128 stands for zero in the data rows.
Here are some numbered points:
[119. 127. 172. 112.  97. 157. 116. 125. 116. 100. 177. 155. 108.  89.  92. 142.  91. 150. 175. 166. 120. 124. 165. 112. 114. 155. 166. 151. 141. 139. 119.  99.] 0
[ 67. 142.  93. 116. 111.  93.  90. 115.  78. 144. 138. 109.  93. 105. 114. 124. 146. 108. 131. 146. 144. 126. 157. 120. 100. 123. 111. 164. 106.  88. 147.  80.] 1
[101. 120.  94. 101. 141.  96. 121. 138. 144. 143. 133. 101. 137. 107. 122. 138. 172.  96. 127. 136. 143. 115. 169.  89. 145. 202. 116. 135. 122. 151. 106.  91.] 2
[100. 107. 148. 115. 112. 139. 117. 213. 138. 136. 133. 100. 144. 185. 156. 171. 130.  99. 217. 135. 135.  86. 193. 151.  97. 113. 157. 190. 113.  86.  88.  90.] 3
[ 71. 139.  93. 112. 117.  97.  87. 117.  78. 144. 139. 113.  90. 105. 115. 123. 147. 104. 130. 152. 140. 128. 153. 118. 103. 124. 110. 166. 106.  87. 147.  80.] 4
[113. 171. 109. 164. 121. 193. 161.  44. 102. 147. 129. 164. 148. 146. 153.  89. 142. 155.  70.  44. 153.  58.  94. 123. 124.  54. 124.  74. 177.  97.  65.  91.] 5
[124. 135. 132. 144. 131. 117. 103. 122. 118. 162.  91. 114. 160. 141. 117. 117. 123. 153.  84. 188. 112. 118.  98. 137. 137.  89.  88. 134. 163. 155. 137. 151.] 6
[100. 195. 209.  79. 191. 115. 147. 106.  96. 164. 139. 108. 134. 169.  95. 103. 156.  96.  71.  94. 130. 153.  73.  81. 101. 156. 122.  85. 178. 156. 156. 138.] 7
[ 74. 150. 100.  93.  76.  98. 118. 160. 113. 129. 137.  82. 118. 144. 205. 153. 116. 156. 129. 143. 186. 137. 179.  95. 108.  95. 121. 156. 118.  84. 138. 135.] 8
[ 97. 132.  99.  94. 117. 131.  80. 116.  96.  84.  90. 113. 103. 169. 145. 126. 119.  86. 155. 104. 143.  74. 169. 157.  89. 124. 153. 152. 136.  84. 141. 129.] 9
[100. 106. 144. 115. 111. 137. 115. 206. 137. 133. 135. 102. 144. 178. 155. 167. 127. 101. 210. 137. 136.  92. 188. 146.  99. 115. 158. 189. 119.  89.  90.  91.] 10
[ 89. 110.  96.  98. 101. 126. 133. 158. 140. 115. 130.  94. 104.  75. 119. 134. 130. 111. 132. 198. 144. 127. 121.  91. 122. 166. 168. 156. 115. 124. 140. 109.] 11
[ 78. 122. 156. 145. 134. 140. 155. 124. 149. 146. 137.  91. 110. 125.  77.  86. 117. 125.  77. 121. 108. 107.  83.  85. 187. 117. 121.  99. 197. 136. 154. 188.] 12
[143. 115. 113. 156. 112. 173. 146. 116. 192. 117. 158. 187. 111.  69. 114. 129. 136. 153. 108. 122. 133.  95. 149. 181. 143. 105. 115. 100. 114. 120. 128. 113.] 13
[174.  99. 118. 105. 100. 141. 129. 142. 106.  98. 124. 149. 166.  74. 151. 155. 116.  72. 140. 183. 134. 112. 132. 106. 179. 144. 190. 113. 123. 156.  88. 143.] 14
[121. 185.  95. 120. 143. 143. 133.  57.  78. 155. 174. 176. 167. 204. 177.  82. 178. 145.  88.  60. 103.  68.  61. 123. 162. 101. 142.  80. 143.  70. 187. 111.] 15
[124. 119.  90. 149. 119. 183. 207. 159. 154. 117. 167. 150. 117.  95. 100. 156.  76. 116. 145. 107. 102. 148. 117. 123. 109. 128. 126. 117. 117. 142. 107. 130.] 16
[ 93. 128. 127. 138. 106. 148. 107. 111. 143.  93. 192. 141. 104. 104. 114. 244. 125. 132. 135. 152.  91. 151. 123. 100.  88. 115. 176. 141.  82. 144. 106. 152.] 17
New points follow, each followed by the numbers of its three nearest points above by angle, nearest first.
[ 81. 123. 154. 144. 135. 140. 157. 126. 149. 145. 137.  97. 111. 126.  77.  89. 113. 123.  80. 124. 107. 110.  86.  88. 181. 117. 119. 103. 192. 137. 150. 187.] -> 12 7 6
[143. 110. 116. 152. 104. 172. 144. 120. 195. 121. 164. 191. 103.  62. 108. 134. 134. 152. 106. 130. 132.  96. 155. 181. 147. 105. 115. 101. 111. 123. 134. 113.] -> 13 16 0
[127. 134. 136. 145. 134. 117. 108. 127. 118. 168.  93. 116. 164. 140. 115. 117. 118. 158.  83. 187. 106. 118.  98. 138. 145.  90.  87. 133. 159. 161. 138. 162.] -> 6 12 7
[112. 155. 159.  93. 120. 131. 117.  82.  98. 174. 172.  97.  79. 170. 158. 108. 159. 106. 149. 145. 102. 141.  73.  98. 108. 180. 196.  75. 164. 114. 162. 143.] -> 7 15 12
[ 74. 146.  96.  94.  76.  92. 119. 166. 116. 123. 135.  81. 117. 134. 204. 156. 110. 155. 132. 153. 187. 137. 183.  96. 101.  96. 126. 154. 117.  88. 138. 134.] -> 8 1 4
[128. 123.  90.  89.  83.  97. 137. 131. 156. 110. 112. 112.  71. 128. 163. 123. 137.  91. 159. 213. 127.  94. 115.  78. 140. 127. 130. 155. 145.  98. 106. 124.] -> 11 8 14
[139. 163. 169.  81. 174. 127. 102.  69.  76. 169. 114. 116. 142. 112. 138.  76. 121. 129. 107. 151. 137. 127.  89. 115. 127. 149. 148. 114. 138. 181. 139. 187.] -> 7 6 12
[193. 125. 113. 107. 226.  83.  73. 123. 193. 167. 116.  62. 133. 149. 169.  81.  95. 149. 113. 116. 113. 122. 118. 160. 149. 124. 134. 140.  97. 160. 123. 129.] -> 6 2 7
[124. 125.  88.  88.  82.  93. 137. 130. 160. 111. 111. 109.  63. 133. 164. 120. 139.  93. 160. 215. 127.  93. 113.  76. 136. 125. 125. 159. 147.  93. 108. 122.] -> 11 8 4
[224. 111. 133. 142. 181. 140. 121. 110. 210. 120.  65. 105. 190. 134. 105. 124. 125. 174.  95. 131. 131. 155. 108. 147. 156.  95. 122. 111. 125. 139. 125. 142.] -> 6 13 12
[112. 152. 157.  98. 124. 136. 120.  85. 104. 170. 170.  99.  84. 166. 155. 112. 154. 105. 150. 144. 105. 141.  78.  99. 109. 180. 191.  79. 161. 114. 160. 144.] -> 7 15 12
[124. 187. 101. 128. 145. 139. 131.  63.  84. 159. 169. 171. 165. 198. 170.  83. 173. 148.  89.  65. 102.  73.  66. 128. 159. 100. 141.  91. 144.  73. 182. 115.] -> 15 5 7
[114. 106. 142. 150. 145.  98.  98. 155. 157. 140.  76.  92. 140. 135.  97. 114. 143. 136. 112. 164. 100. 106. 134. 196. 147.  91. 123. 131. 120. 155. 111. 136.] -> 6 12 3
[126. 136. 135. 146. 134. 118. 103. 120. 118. 167.  92. 114. 165. 143. 115. 115. 120. 158.  80. 190. 108. 118.  95. 140. 140.  89.  83. 131. 161. 161. 140. 155.] -> 6 12 7
